Here are some points, each followed by its number:
[-25  58   5  50  12  78  80 -92  -8   5  -1   9 -41  62 -76  44  11  14
  -3  22  -9 -21 -21  13  86   4  63 -30  78 -83   6  25] 0
[ -5  27  -5  31  11  39  47 -45  -3  -5  -4   6 -27  33 -51  23  12   7
  -6  12  -2  -5  -2   4  45   9  29 -18  44 -46   1  11] 1
[ -41   20   50   -4   19  127   72  -86   40   31   24   67 -102   90
  -86   88   24   15   82   92   10  -85    3  -20   64   28   23   17
   56  -82   41   36] 2
[-28  30 -26  16  -4  40  14 -21  -6  16  29  19  10  19 -26 -13  23   8
  34  32   7  -7  24  -5  42  16  17 -49   7 -37 -25  11] 3
[-35  11   3   7  15  -5  -2  16   9  14  14  12  42   8  -1 -23  20  19
 -27  29   7 -11   5  -7  -9  -4 -31   8 -25   8 -13 -13] 4
[  5   0  14  -5  -3  -9 -26  -6  -2   5   4   6   8 -10  27 -10 -35  -7
   9 -24   1   5  -8  15 -19 -12   1  20 -17  10  14  14] 5
[-39 -15  -9 -49  -8  22  63  33  36  29  -4  20  35   7  -8  21  37   0
 -17  64 -10 -33 -37   9 -39  -3  44 -15 -33  13   8 -15] 6
[-37  45  -8  35  21  54  67 -49   7   5   3  14  -3  52 -68  12  31  25
 -17  40   2 -24  -7  -2  64   5  20 -21  45 -57  -5   4] 7
[-21  51   2  40  13  75  82 -65  -6 -12   2   3 -39  58 -81  29  17  11
  -4  33  -3 -11  -5  11  72  16  51 -37  75 -92  12   7] 8
[-24   0  -9  -7  15 -16  -8  29   7  10  12  10  42  -6  11 -23  17   6
 -21  18   9  -5  11  -5 -17  -4 -36  11 -35  26 -13 -15] 9
[-30  51 -34   2  -4  22  82  -5  15 -30  12  21 -21  18 -64  31  70   9
   2  22   1 -41  10 -14  96  37 -42 -90  33 -26 -35 -25] 10
[-23  45  -4  36  15  58  65 -59  -2   1  -6   7 -28  45 -72  25  20  19
  -9  28  -5 -16  -8   4  64   5  45 -28  59 -64   3  14] 11
[-24  56   4  35  14  81  82 -74  -3 -11  -4   6 -40  63 -76  34  22  18
  -8  28  -9 -17 -15   8  77   6  60 -37  78 -86   7   9] 12
[ 42 -55 -40   2   3 -59 -28 -29  11  10   6  11   9  -4  -1 -12 -64 -21
   3 -60  20  14  25  11  19 -23  21 -21  33 -10  -2  66] 13
[-20  48  -3  49  10  76  75 -94 -15  -2  -7   3 -45  63 -82  41  10  20
  10  25  -9 -21 -27   4  99  13  67 -39  85 -89  10  26] 14
[ 16  26  -3  38 -30  33  44 -41  24 -37 -31 -58  -5  21 -62  -8  12  44
 -18  12 -28  45 -33 -24  42  22  35  -3  71 -17  -5  16] 15
[ 13  -1   1  35  11   3  18 -21  27  31   6  16 -27   1 -23 -13  19  12
 -56  -7 -13 -22   2  -2  -4   4 -17  34   6  -9   4 -18] 16
[  3   2  24   3  -1   4  13 -10  -7  -3 -18   0 -15  -4 -15  23  14  -9
 -18   4  -1  13   4   9  11  -2  26 -21   9 -20   5 -25] 17
[  44  -85    5  -64    5 -127 -127  127  -13  -10    9  -10   64 -101
  127  -61  -41  -38   -1  -59    9   43   39   10 -127  -17  -97   69
 -127  127  -10  -56] 18
[   6   27  -27   28    6   67   41 -102  -34   -7   -7  -34  -49   42
  -57   50   -8   37   39   17    1  -23  -56  -27  122   38   87  -46
  110  -72   20   47] 19
[ -20   60   -6   48   15   86   90  -99  -11   -8  -12   -1  -52   73
  -91   46   19   26    2   33   -4  -24  -21   -2  105   18   80  -43
  100 -101   11   26] 20
[   4  127  127  -63   24  127  116 -127   62   77    9 -100  -57   70
 -127   41  -15   10  -13   25 -127  -41  -20  -46  118  -88  -52  -93
  127  -90  -62    2] 21
[ -2   5  -3  20  -1  -4 -12 -10 -11  -4  15  -4   6   2  17 -16   5  19
  14  -6   0  33   3  15   6  16  18 -12   1   0  -9  15] 22
[ -19    6  -16   59   -7   33   31 -119   -6    9  -43  -10  -44   33
  -59   43   -4   31   39    8   36  -17  -47  -13   78   24   68  -18
   84  -37   23   49] 23
[-18  49   1  25  27  69  76 -52  -7  -1   3   4 -36  60 -73  29  13  11
 -11  22 -12 -19  -7  10  77   3  43 -24  64 -76  10  12] 24
[  2  29  -6   1  13  23  27 -45 -16 -10   2  21 -32  23 -15  33  24  -3
  -2 -15   6  -2  -1  27  44   9  11 -20  30 -46 -12  -3] 25
[-47 -11 -37 -29   3 -17 -62  70   6  16  67  37  73 -28  60 -89   1   0
  36   3   2  14  52  -7 -20 -14 -43 -41 -89  44 -25 -14] 26
[ 11  -7 -14  52  -7   2  21 -61   7  13  -9   1 -26   7 -52  17  -6   8
   6  -4   2  -8 -18  -4  37  11  23   9  38 -10  -2  36] 27
[  -1   51  -12   38    7   95   99  -93   -9  -34  -20    9  -33   73
  -95   59   34   32    0   21   -8  -39  -32    9  116  -12   70  -45
  103 -111   -6    7] 28
[ 32  -6   4  21 -28 -15  -3  18  17 -22 -31 -40   5 -13  -7 -21   6  20
 -20   1 -14  39 -19 -28  -2  24   0  22  24  25 -10   8] 29
Which three points above are nearest to each new point by angle? Their numbers follow each, nearest first.
[ 19   8  42 -40  -6   0  -3 -10  14  13 -15 -23 -11  -6  -4   4 -28  -5
  -9 -22 -35  15  -5 -14  -8 -22  -9  -5  38   9  -9  15] 21 29 5
[  45  -63    4  -37  -21 -113 -127  112   -9   12   21   -8   47  -89
  127  -61  -37  -35   -1  -52    1   37   16   11 -124  -10  -73   72
 -119  117   -2  -28] 18 5 26
[  -2  127  114  -44   23  127  115 -126   50   61    7  -82  -56   72
 -127   41   -9   11  -12   28 -125  -37  -18  -36  115  -70  -32  -85
  127  -95  -49    4] 21 24 12
[  47  -65   -7  -45  -20 -110 -117  101  -17   -8    8  -12   49  -77
  125  -31  -31  -41   21  -47   20   37   27    7 -105   -1  -73   56
 -108  110   -3  -32] 18 26 5
[  29  -45  -12  -36   -8  -88  -96  110  -18    4   21  -13   41  -70
   97  -48  -25  -34    0  -34   14   34   21    7 -104   -7  -65   70
  -99   92   -3  -31] 18 26 9
[-41  11 -21 -34  -3  30  69   6  22   9  -9  18  25  20 -20  30  44   0
  -5  46  -8 -25 -27   4   6  12  35 -32  -5 -16   0 -12] 6 7 10
[  16  -44    0  -38    5  -77  -74   95  -16   10    7    4   52  -62
   75  -49  -21  -11  -11  -22    6   20   20    6  -83   -8  -65   44
 -102   85  -14  -40] 18 26 9
[ 46 -46   1 -36  -3 -89 -97  99 -12 -22  -1  -9  27 -64 106 -41 -10 -25
 -16 -45   3  41  39  -2 -96  -1 -63  43 -78  83   7 -34] 18 26 5
[ 18  16  -6  27 -22  20  26 -24  21 -32 -23 -48  -1  12 -41 -14   4  33
 -15   4 -23  38 -22 -18  23  15  24   5  49  -8  -1  10] 15 29 19
[  53  -59    1  -54   -4 -112 -124  126  -22  -33   -4  -15   41  -82
  127  -46  -17  -34   -9  -53   10   53   50   -2 -120   -3  -76   47
 -100  108    7  -41] 18 26 5
[  27  -57    6  -42   -7  -87 -103   81   -4   11    5   -3   51  -65
  103  -36  -45  -29   12  -45   14   23   10    3 -103  -17  -53   57
  -98   90   11   -9] 18 5 26
[-33  -1 -17 -37  -4   9  40  25  19   9  -6  16  33   3   1  15  34  -4
  -6  36  -4 -16 -19   2 -15   8  16 -19 -25   6  -3 -17] 6 4 9
[ 17  -2   1  35  10   3  17 -22  26  29   5  17 -26   0 -22 -12  19  13
 -55  -9 -13 -22   2  -3  -3   4 -18  33   7  -8   2 -17] 16 27 7
[  26  -76    9  -83   -7 -127 -117  127  -11  -22  -13   -1   43  -88
  115  -41  -37  -44   -8  -54   11   44   38    5 -127   -4  -93   53
 -118  125    4  -26] 18 26 5
[  42  -74   -7  -60  -13 -125 -127  127  -22   -4   15  -12   64  -96
  127  -59  -26  -46   -1  -41   18   44   36    4 -127   -7  -92   75
 -127  127   -5  -47] 18 26 9
[  33  -49  -16  -43   -9  -98 -109  127  -26    1   25  -17   47  -78
  111  -53  -26  -39    3  -37   16   41   25    6 -116   -6  -73   76
 -112  103   -4  -35] 18 26 9
[  63  -61   -2  -27  -18 -101 -113  110   -2  -23  -12  -39   51  -83
  103  -55  -17  -25  -11  -33    0   51   19  -18  -98   -2  -57   56
  -84  115   -8  -30] 18 26 9
[  40  -44   -5  -62    4  -94 -112  120  -31  -26    7   -7   35  -62
  122  -38  -12  -24    2  -44   20   57   50    1  -98   -9  -50   42
  -84   97    2  -40] 18 26 5
[  26    9  -37    9   -6   60   15 -107  -45   -3   -5  -46  -42   28
  -37   51  -25   26   55    4   -5  -13  -69  -43  118   49   99  -44
  103  -48   30   59] 19 23 14
[  43  -82   -9  -67  -15 -124 -127  127  -19  -13   10   -1   65 -112
  127  -61  -24  -38    5  -48    7   43   47    1 -127   -8  -95   56
 -127  127    2  -46] 18 26 9
[  37  -54  -14  -47   -8 -103 -114  127  -25   -2   20  -15   47  -79
  116  -51  -29  -40    4  -42   17   42   30    6 -116   -8  -71   72
 -111  105   -2  -33] 18 26 5
[  3 -46   1 -36  -3 -71 -82  82   1  10   9   0  57 -67  81 -46 -14 -13
  -2 -10  15  20  13  -8 -86  -5 -57  42 -93  91 -11 -25] 18 26 9
[-52 -13 -14 -45 -13  42  91  21  46  41  -3  23  41  17 -29  26  45   1
 -17  84 -15 -49 -58  10 -33  -1  63 -17 -31   4   4 -17] 6 7 2
[-27  42 -32  13  -5  21  72 -25  11 -23   2  15 -24  19 -62  33  57  13
   9  18   8 -36  -1 -14  93  35 -23 -77  41 -26 -25 -12] 10 7 28
[-37  25  40   5  18 127  74 -85  33  25  19  57 -93  85 -86  79  24  16
  67  80   8 -73   1 -16  67  25  28   9  60 -82  35  34] 2 0 24
[  21  -63   10  -73   -6 -109 -102  119   -8  -19   -9   -1   40  -75
  103  -36  -34  -37   -6  -46   10   37   31    6 -116   -6  -79   46
 -103  107    6  -24] 18 26 5
[  24  -64    1  -57    3 -109 -108  127  -18   14   10    3   73  -89
  110  -67  -30  -18  -11  -32    9   28   27    7 -119  -12  -92   61
 -127  122  -17  -53] 18 26 9
[ 17 -53   8 -61  -3 -94 -82 100 -11 -19 -11   1  28 -61  80 -27 -28 -34
  -6 -40   7  33  28   6 -94  -2 -66  36 -83  87   5 -18] 18 26 5
[ -4 -62  36 -65  -6 -80 -49  78  -3 -36 -37  21  21 -51  57 -11 -48 -13
 -14 -39  -2  34  12  -8 -96   2 -62   7 -66  64  10  23] 18 5 26
[  36    8  -25   15  -29   90   88  -93  -23  -59  -41  -11  -12   59
  -87   80   44   36    2    6  -16  -59  -54   19  118  -25   98  -48
  109 -114  -47    6] 28 20 14
[  47  -66   22  -60   -6  -90 -109  114  -11  -14  -13  -24   42  -84
  101  -32  -25  -38  -10  -32    6   36   20   -5 -115  -11  -64   43
  -95  116   -7  -43] 18 26 5
[  41  -75    5  -65  -16 -110 -127  127  -26   -5   16  -14   52 -100
  122  -46  -37  -51   -4  -31   11   38   29    5 -127   -5  -87   63
 -127  127   -7  -38] 18 26 9
[-53  -1 -27 -57   1  32  80  32  41  27 -19  17  60   1 -20  22  58   2
 -31  67 -17 -30 -46  -1 -26   2  56 -28 -27   6  -3 -26] 6 4 7
[ -4 -18 -19  25   2 -38  -5  -5 -16 -18 -22   1  -7  -2   7  -8   3   4
  -3 -13  17  10  17   7 -15 -11   0  16  16 -11  19   1] 13 18 29
[  44  -84    7  -43  -22 -124 -127  120  -11  -16    1  -38   55 -104
  117  -50  -38  -37    0  -43   13   40   28  -13 -127   -7  -87   71
 -119  127  -11  -31] 18 26 5
[  47  -77   -2   -6  -17 -108  -79   52   37   20    1   -1   23  -82
   58  -49  -39  -14  -35  -62    2   16   11    4  -93  -10  -64   83
  -73   95    6   -4] 18 5 9
[  52  -70   -8  -62    1 -118 -127  114  -22  -16    0   -6   47  -81
  127  -40  -38  -44    2  -62   24   46   54    7 -108  -17  -62   48
  -99  107    4  -30] 18 26 5
[  69  -90  -11  -34  -15 -127 -122   75    3   -4   -6  -17   41  -92
  102  -43  -61  -45    3  -74   19   44   30    9 -104  -16  -60   67
  -84  103   -1    0] 18 5 26
[  51  -52   -2  -57    0  -98 -117  118  -23  -30   -1  -16   42  -67
  127  -42  -13  -23   -1  -49   15   58   48   -6 -100  -11  -49   39
  -81  102    3  -39] 18 26 5
[ 11   8 -14  30   4   2  14 -26   2   0  -6  10 -15   7 -26   5  -8  -4
  -1  -9  -1  -7  -1   3  12  12   3  -2  13  -9  -3  15] 27 1 23
[  1 -43  18 -41   5 -76 -56  90  -2 -19 -20   8  27 -39  68 -23  -6 -18
 -16 -29  14  19   4 -14 -88 -23 -56   9 -78  54   8  -5] 18 9 26
[  50  -68  -10  -58  -18 -124 -127  127  -22  -15   13   -8   58  -85
  127  -38  -26  -48   17  -50   19   44   40   11 -124   -2  -89   59
 -127  120   -5  -47] 18 26 5
[  37  -66   -3  -47    0  -97  -98  102  -13  -14    4   -3   45  -75
  102  -40  -24  -39   -1  -38   12   27   37    4 -103   -8  -67   50
 -103   96    2  -29] 18 26 9
[   0  127  115  -58   21  125   89 -105   50   61    6  -79  -42   52
 -118   29  -19    7  -10   18 -125  -32  -17  -42   89  -73  -49  -77
  127  -67  -50    4] 21 24 12
[  54  -67   18  -44   -8 -105 -118  105   -3  -18  -19  -31   51  -96
  108  -54  -24  -22  -19  -47   10   58   25   -2 -102  -16  -48   60
  -83  111   -4  -39] 18 5 26
[  49  -55   -4  -70    8 -107 -127  127  -31  -30    6   -5   44  -73
  127  -42  -16  -30    1  -53   21   55   61    0 -113  -15  -57   40
  -98  108    5  -48] 18 26 5
[ 22 -23 -13 -42  13 -75 -82  94 -23 -19   8  -7  40 -49  79 -33  -2 -29
  -5 -30  22  33  46  13 -69 -14 -55  35 -73  66  -2 -58] 18 26 9
[-10  10  -7  17  -1   9  13 -17  -3   1  11   0   5  12   1  -6  14  19
   9   8  -3  20  -8  16  12  14  31 -17   8  -9  -6  10] 22 3 14
[  -1  127  110  -40   21  127  116 -127   52   62    2  -81  -56   70
 -127   39   -5   12  -10   27 -124  -40  -19  -38  116  -72  -29  -84
  127  -99  -52    6] 21 24 12
